Rotation paths and how fast each direction turns (degrees per step):
Each turn is a multiple of 5 degrees from 10 to 175, or 0.
Each row of a path follows its step; steps can be skipped.
Rotation 1:
step 2: [-0.10  1.65  2.55  0.57  3.59  1.04 -2.39 -2.39 -3.09  2.27 -1.46  2.54
  2.06 -1.64  2.56 -2.06 -0.11  1.19 -3.74  2.28  0.03  1.58  1.05  1.39
  1.56  2.53  0.66 -1.51  4.63  0.81 -1.31  0.87  1.27 -1.33 -3.83 -1.91
 -0.45  1.30  0.76  2.60  2.24 -0.99  2.92 -3.32  1.21  1.51  3.63  0.78
 -0.39 -2.03 -1.63 -0.24 -2.59  1.43  0.75  0.84]
step 4: [ 2.58 -2.20  1.51  0.47  0.09  1.09  4.68 -0.46 -1.40  1.76 -1.72 -0.28
  2.95 -2.47  2.21 -0.08  0.14  1.17  2.00  0.59  0.40  2.59 -1.50 -0.45
  1.34 -0.90 -1.96 -2.72  0.31 -0.58  0.02 -5.06 -1.75  0.52 -0.61 -0.63
 -1.81  0.36 -2.69  4.15 -0.45  3.52 -1.37  0.74  3.00 -1.18  0.85  0.91
  2.27  2.70  0.18  4.69 -0.98  0.39 -1.31  3.61]
step 5: [ 1.05  0.73  2.56 -1.92  0.29  2.51  4.65  1.86 -0.39  0.17  0.06  0.91
  1.63  3.40 -0.61 -0.30  1.05  1.00 -0.29  1.11  0.78  0.12 -1.67 -1.27
  1.91 -1.47 -0.65 -1.92  2.64  3.49 -2.93 -5.51  2.11 -2.29 -0.85 -0.30
 -2.75  0.86  0.91  2.24  0.65  5.19  3.34  0.57  0.31  0.07 -0.04 -2.27
  2.92 -2.25 -1.80 -0.01 -1.27 -1.78 -0.07  1.93]
step 8: [ 2.57 -0.28 -0.07  0.33  3.23  3.71  0.50 -0.95 -1.61  2.54  0.65  4.51
  0.21 -2.20 -0.48 -2.44 -2.62  0.74 -0.18  0.32 -1.30  0.33  0.16  4.57
  2.32 -1.50  0.65  2.04 -1.39  1.15  1.41  0.90 -0.41 -3.57 -2.33 -1.45
 -1.19 -2.21 -0.76  2.04  1.41  1.10  2.98 -2.95  1.70 -1.32  2.90  2.35
  1.49 -2.33 -2.15  1.97 -3.35  1.03  2.58  2.03]
step 19: [ 3.43  0.04  4.34 -3.27  0.72  1.73  2.51  0.90 -1.91  1.25 -1.18  3.57
 -0.42  1.80 -1.25 -0.14  0.67  1.03  0.19  1.08 -0.02  0.44  1.52  3.34
 -0.18 -0.95  1.02 -2.66  0.07  1.82 -0.09  1.85 -3.10  2.39 -3.10 -0.11
 -2.83  3.24 -2.93  0.50 -1.78 -0.67  2.81 -3.03  1.86 -1.84  3.36  2.46
  0.84 -0.74 -0.38  1.31  2.43  2.48  1.66  2.41]
step 21: [ 2.14  1.10  1.35  0.86  0.24  4.05  1.31  0.32 -0.30  2.64 -1.33 -0.64
  0.87  0.00  1.04 -2.00 -2.73 -2.04 -0.75  0.60  0.55  1.49 -0.07  0.15
  2.58 -1.54  1.07 -0.41  2.68 -0.36 -2.89 -2.33  2.52 -3.49 -4.73 -4.94
 -4.06 -2.13  1.05  3.72  1.15  0.50  3.14  1.60  2.60 -0.74 -1.78  0.42
  0.49 -0.97 -1.29 -0.66 -3.12  0.50 -0.78  0.24]
step 22: [ 1.93 -2.22  3.56  0.24  1.19  1.37  2.05 -2.15 -0.01  0.18 -0.78 -0.36
  2.72 -2.13  5.14 -0.17 -0.10  1.05 -0.14 -1.46  1.13  1.50  0.68 -1.30
 -0.89  0.40 -0.16  1.25  3.47  4.36 -1.36 -1.79 -0.42 -2.04 -1.60 -1.00
 -3.49 -0.50  0.75  4.40 -2.59  0.32  4.52  0.62 -0.46 -0.10 -0.28  0.58
 -0.37  3.95  1.49  2.90 -0.82  1.73  3.06 -0.83]
step 24: [ 2.97 -0.07  1.67 -1.64  1.34  3.02  4.68  0.46  1.69  3.65  1.12  4.26
 -1.23  1.79  1.40  0.37  1.96  3.30  0.29  2.65 -1.08  0.81  0.85  3.28
  3.26 -0.21 -2.44  0.38 -1.86  0.48 -0.09 -3.54 -1.16  2.60 -2.05  0.69
 -2.01  0.55 -3.18  0.97  1.33  1.32  1.88 -2.61  0.20  0.88  1.98  0.57
  0.44 -3.29 -1.82 -0.37 -2.58 -0.77  1.81  0.88]
step 26: [-0.30  1.48  1.98  0.89 -1.40  3.20  1.82 -0.69 -2.52 -2.00 -2.69  3.19
  2.61  1.09 -1.37  0.23 -1.75 -1.82  2.18 -0.58  0.77  1.48  1.18  3.20
  1.13 -1.76  1.58 -2.00  3.74  0.75  0.67 -0.20  2.74 -3.20 -3.90 -3.45
  0.20 -1.30  0.99  2.33 -1.67  2.26  1.36 -1.46  2.96  1.43  0.89  1.22
  3.03 -2.65 -0.74  1.51  1.76  3.60 -0.15  1.90]
step 27: [ 1.59  2.16  3.54 -0.40  3.47  0.56  0.54 -3.56 -2.05  0.39 -1.54  0.51
  3.45 -3.38  1.08 -1.51 -3.06  1.11  2.81  0.84  1.96 -1.17  0.94  2.14
  3.44  1.99  0.47  0.32  1.80  1.63  0.56 -1.12  0.76 -1.35 -2.95 -4.61
 -2.56  1.98  1.56  3.80  0.35 -0.89  4.50 -1.06 -0.28  1.04 -0.63  1.10
  0.15 -0.67 -1.47  1.30 -0.64 -1.46  1.01 -1.99]
Speeds:
[-0.59 -0.72 -0.13 -0.42  0.52 -0.39  0.30 -0.32  0.29 -0.93 -0.72 -0.07
  0.16 -0.85 -0.62 -0.26 -0.89  0.81 -0.50 -0.28  0.55  0.40 -0.62 -0.49
 -0.32 -0.05  0.16 -0.04 -0.23 -1.13 -0.37  0.39  0.61 -0.43 -0.76 -1.70
 -0.61  0.13  0.16  0.23  0.19 -0.06 -0.53 -0.18 -0.33 -0.21 -0.54  0.41
  0.70  0.76  0.34  0.85 -1.21  0.12  0.18 -0.48] | 60
[ 0.33  0.28 -1.13  0.09  0.93 -0.88 -0.67 -0.50  0.69  0.47  0.10  0.17
  0.78 -0.57  0.61 -0.71 -0.72  0.02 -1.14 -0.53 -0.43 -0.77  0.51  0.36
 -0.04  0.78 -0.46  1.02  0.26  0.45  0.39 -0.14 -0.54 -0.12 -0.19  0.05
 -0.24  0.43 -0.72 -0.70 -0.43  0.41  0.17 -1.19 -0.25  0.16  0.96 -0.36
 -0.19  0.51  0.36 -0.21 -0.24  0.87  0.33 -0.47] | 70
[ 0.36 -0.69 -0.54  0.30 -0.06 -0.05 -0.04 -0.19  0.13  0.26 -0.02 -0.39
 -0.02 -0.52 -0.74 -0.07  0.44 -0.89  0.14 -0.84 -0.34  0.07 -1.28  0.64
 -0.33 -1.37 -0.01  0.32 -0.33 -0.61  1.02 -1.36  0.17 -0.93  0.22  0.13
 -0.44 -0.79 -0.37  0.58  0.52  0.15  0.30  0.49  0.14  0.11 -0.13 -0.31
 -0.62  0.04  0.32 -0.62 -0.47  1.36 -0.04  0.80] | 85
[ 0.58 -0.54  0.27 -0.35  0.47  0.71 -0.75  0.17  0.36  0.41 -0.33 -0.54
 -1.03  0.85  0.38  0.43  0.44  0.45  0.23  0.54 -0.29 -0.56 -0.25 -0.19
 -0.49 -0.33 -0.06 -0.54  0.10  0.10 -0.42  0.31  0.02  0.24  0.13 -0.76
  0.57  0.36 -0.66 -0.33 -1.30 -0.83  1.15  0.40  0.52  0.07 -0.50 -0.08
 -0.14  1.36  0.81 -0.74 -0.51  0.89  0.61 -0.60] | 115
[-0.52  0.45  0.24  0.98  0.53  0.63 -0.01 -0.87  0.15 -0.81 -0.36 -0.20
 -0.45 -0.07 -0.46  0.41 -0.52  0.90  1.37 -0.24 -0.09 -0.85 -0.06 -0.01
  0.41  0.11 -0.61  0.50 -0.88  0.64  0.75 -0.17 -0.18 -0.74  0.55 -0.02
  0.54 -0.82 -0.31 -0.01 -0.87  0.44  0.18 -0.95 -0.15  1.14 -0.73  0.36
  0.82 -0.77  0.09 -0.13 -0.31 -0.34 -0.09 -0.07] | 20
[-0.71 -0.79 -0.23 -0.12 -0.03  0.24  0.23 -0.07 -0.30  0.73 -1.03  1.17
  0.08 -0.48  0.34  1.13  0.22 -0.03  0.47 -0.33  0.56  0.10 -0.05  0.90
  0.80 -0.18 -0.34 -0.25 -0.28 -0.25 -0.28  0.54  0.76  0.05  0.78 -0.46
  1.01  0.44  0.32 -1.09  0.50 -0.09 -0.06 -0.33 -0.34  0.77  0.60 -0.03
 -1.07 -0.30 -0.89  0.44 -0.03  1.12  0.33 -0.45] | 45
[ 0.61  0.13 -0.74 -0.12  0.90  0.78  0.85  0.35  0.17 -0.57 -0.18 -0.39
  0.25  0.31 -0.29  0.18  0.98  0.42 -0.30  0.41 -0.02 -0.39 -0.50 -0.61
  1.24 -0.06 -0.25  0.11 -0.59 -0.81  0.69  0.93 -0.02  0.05 -0.55  1.13
 -0.47  0.37 -0.60 -1.18 -0.33  0.00 -0.14  0.06  0.52 -0.29  0.28  0.41
  0.06  0.54 -0.70  0.77 -0.14  0.27 -0.48  1.32] | 70
